(in the rows, 128 means zero)
Rotation paths and how fast each direction turns (deg/step):
Each turn is a multiple of 5 degrees from 10 to 175, or 0.
Each row of a path follows its step; steps can be skipped.

step 5: [132 149 131 121 111 129 132 123 115 144 125 129 120 148 128 123 122 133
 134 127 115 124 125 130 123 134 124 129 123 118 122 119 131 124 135 125
 113 126 119 123 118 126 124 132 142 125 134 140]
step 12: [130 132 131 127 142 136 127 122 124 140 121 123 121 132 117 134 136 125
 116 127 123 133 137 129 135 119 122 131 120 108 117 113 138 112 140 121
 117 121 136 130 133 125 130 131 138 125 132 145]
step 14: [123 140 134 137 129 137 130 122 117 141 117 137 123 142 115 129 122 117
 131 120 111 115 122 124 124 119 132 121 122 114 126 130 141 120 130 131
 118 126 119 126 138 121 133 136 127 122 139 119]
step 15: [139 143 128 124 140 137 140 129 131 137 119 126  99 138 125 128 124 131
 125 129 133 119 130 123 127 121 127 126 126 115 122 120 134 120 137 142
 123 131 126 130 119 123 141 131 120 115 126 121]
step 19: [126 139 131 140 136 132 114 131 128 134 124 138 134 141 115 123 133 143
 123 120 114 116 124 124 124 110 123 121 128 129 124 131 126 113 127 111
 117 121 126 128 119 135 139 127 122 131 128 142]
step 20: [134 141 117 123 128 143 123 131 125 132 126 130 131 125 124 118 141 129
 128 122 124 117 117 129 117 123 135 122 128 118 132 117 144 105 133 124
 112 126 124 131 122 129 127 123 112 114 129 129]
step 21: [139 137 123 127 126 123 125 124 123 141 115 133 120 129 127 133 141 130
 133 129 125 109 124 139 129 127 131 127 132 109 116 123 129 123 139 120
 113 122 125 135 124 115 142 138 124 128 120 142]
[123 127 131 125 131 126 125 124 126 125 126 128 129 126 130 127 127 129
 126 127 126 129 131 127 132 129 125 129 130 130 130 124 132 129 132 129
 131 127 126 127 130 130 127 127 130 129 130 134]
65
[126 132 128 128 128 130 130 131 133 123 129 126 130 126 126 133 128 123
 128 125 128 127 128 129 128 127 128 125 127 126 130 127 133 125 125 127
 132 131 126 128 128 128 128 130 132 126 129 129]
130
[125 129 129 130 124 133 131 124 129 127 130 125 128 127 130 130 123 131
 131 128 127 135 128 128 125 132 128 128 130 128 125 128 127 126 129 127
 129 127 131 127 127 126 131 128 130 129 132 128]
10
[129 130 129 131 127 131 129 129 134 127 128 130 124 125 124 125 130 128
 128 129 128 127 134 131 131 132 127 129 128 124 128 125 126 129 132 130
 127 132 130 129 131 127 130 129 128 132 126 128]
120
[129 126 125 130 128 128 127 129 124 128 131 130 128 122 130 127 130 124
 133 130 128 130 125 130 129 131 129 126 126 127 128 131 129 126 127 132
 129 128 124 129 131 129 133 124 126 128 131 130]
155
[128 127 130 129 128 124 125 126 129 129 127 128 133 123 127 130 130 129
 123 129 127 130 127 131 126 129 132 128 127 127 127 125 125 123 128 128
 130 128 129 127 127 128 128 133 122 126 127 130]
35

step 1: [129 131 124 137 131 118 122 138 122 141 121 128 129 135 136 143 119 111
 122 130 127 125 122 146 140 127 137 140 132 136 129 134 123 131 141 124
 131 124 121 121 118 122 126 121 118 121 123 123]
step 6: [128 111 125 130 140 125 112 123 138 117 118 128 127 127 134 131 138 127
 117 127 125 110 121 129 129 131 136 139 120 130 138 120 125 117 131 118
 132 122 122 119 123 125 120 133 130 124 135 114]
step 7: [126 137 119 124 126 127 128 130 126 128 118 127 134 140 134 125 132 120
 121 131 115 116 136 132 128 119 126 122 130 136 135 131 131 116 138 147
 127 125 121 116 114 129 121 119 131 114 143 124]
step 9: [122 127 143 138 132 116 142 131 126 142 130 133 126 127 126 128 133 124
 120 127 119 130 126 136 135 123 129 132 135 139 122 110 136 131 112 130
 139 129 120 125 136 121 127 132 137 116 115 118]
step 10: [121 130 136 120 128 133 124 125 121 132 143 137 126 130 130 129 146 133
 119 118 134 119 113 136 131 130 136 127 124 136 128 128 119 132 126 125
 138 115 111 115 136 127 112 139 125 128 132 127]
step 17: [118 118 132 131 124 126 129 124 137 127 132 122 128 128 149 134 137 129
 131 116 117 117 129 131 132 129 119 134 114 137 135 121 108 125 129 140
 134 121 132 118 136 118 120 126 130 125 124 123]
step 19: [134 129 124 132 120 122 138 127 125 130 129 133 126 141 141 141 128 121
 123 138 130 125 139 133 144 136 148 131 138 139 122 126 132 118 138 121
 135 117 115 128 115 130 133 127 130 122 128 124]
[130 131 125 127 129 128 136 131 127 130 129 131 130 129 124 130 127 133
 127 125 130 128 124 130 123 127 129 127 127 127 126 128 128 126 125 127
 130 129 131 127 131 127 126 128 132 127 126 128]
60
[128 126 119 127 129 126 128 130 131 127 128 128 125 129 128 131 134 129
 124 128 127 132 133 126 126 130 128 127 130 126 126 126 129 129 133 126
 128 126 130 128 130 127 126 129 127 127 129 129]
55
[127 128 127 128 129 126 127 131 126 126 133 130 131 127 127 126 130 127
 128 128 130 125 124 131 131 128 134 134 129 127 127 129 134 127 133 125
 128 127 126 130 127 129 127 131 127 128 127 128]
80
[130 129 126 127 126 127 124 136 129 129 130 127 131 125 126 130 128 128
 130 130 126 126 129 129 129 129 122 132 124 128 126 128 124 127 128 130
 126 128 126 128 131 127 130 128 130 130 126 133]
115
[131 125 130 132 128 127 130 129 128 127 126 127 125 125 127 127 130 128
 131 127 125 128 127 128 129 130 126 129 129 132 132 126 128 124 133 123
 129 130 131 126 130 130 128 125 130 131 124 125]
130

step 3: [128 139 125 130 128 112 129 128 139 127 121 127 124 118 138 122 123 135
 144 129 108 121 122 106 115 128 131 136 131 124 125 135 126 120 141 136
 120 117 127 116 119 133 123 130 132 135 138 116]
step 6: [129 144 124 126 121 122 127 137 123 125 109 122 138 119 138 122 123 134
 144 115 121 120 115 122 138 134 122 123 123 117 116 139 131 120 136 142
 134 130 132 125 117 137 140 128 133 131 133 117]
step 12: [118 143 136 125 128 121 140 115 119 136 120 115 134 139 132 123 117 133
 147 123 133 123 128 128 139 120 114 143 128 120 116 137 133 118 140 128
 128 117 126 126 117 125 127 128 139 131 126 125]
step 16: [130 137 125 121 124 120 117 121 113 147 117 144 125 127 136 119 127 134
 145 136 114 117 131 133 125 115 134 131 126 116 121 123 130 125 118 134
 119 117 130 137 115 130 129 136 133 130 118 132]
step 21: [137 137 116 116 133 125 136 127 144 127 121 124 140 133 117 117 121 131
 138 121 137 119 119 120 127 125 126 118 120 122 112 135 122 116 145 120
 125 139 131 116 120 135 133 132 132 123 140 134]
step 22: [130 137 122 135 124 121 133 122 126 142 121 134 121 113 132 117 118 131
 147 116 108 125 117 129 115 126 128 125 140 130 121 129 121 117 133 130
 117 132 132 128 126 125 132 146 133 134 131 115]
step 23: [127 144 129 124 126 121 132 139 125 136 114 148 124 130 124 137 121 124
 134 122 109 121 135 148 122 127 123 127 123 119 132 136 136 120 143 137
 130 118 118 132 120 131 128 125 116 120 126 128]
[131 131 127 129 129 127 130 128 126 125 126 131 131 128 126 133 129 127
 123 127 128 127 127 128 129 126 129 124 131 126 128 132 130 125 128 123
 133 132 127 128 128 131 131 124 131 128 129 129]
170
[133 126 127 126 130 128 130 127 129 129 129 131 124 130 128 131 130 130
 128 127 125 128 128 134 129 131 129 126 125 129 126 125 129 132 131 126
 127 126 127 130 131 124 130 122 124 127 128 130]
115
[125 133 131 131 128 131 130 127 129 126 127 124 127 133 130 125 128 128
 126 125 125 130 129 131 131 130 126 125 131 125 129 124 132 129 130 132
 128 130 129 130 130 131 127 128 128 131 130 129]
20
[127 127 125 127 126 127 131 129 129 129 128 127 127 129 132 129 132 126
 128 124 126 130 121 129 123 129 129 130 132 130 130 125 127 127 128 126
 131 129 128 124 127 129 124 128 126 128 130 123]
95
[129 128 132 130 130 129 127 125 123 133 126 126 129 129 126 131 125 124
 130 128 127 132 129 129 127 130 126 129 133 128 128 127 125 125 128 127
 126 130 123 127 130 124 129 129 125 128 129 130]
100
[126 128 128 129 126 127 130 128 127 134 128 128 122 127 126 130 130 129
 128 127 126 127 129 129 125 125 126 122 130 128 131 127 125 131 124 129
 130 130 131 130 129 127 128 131 132 125 127 131]
120
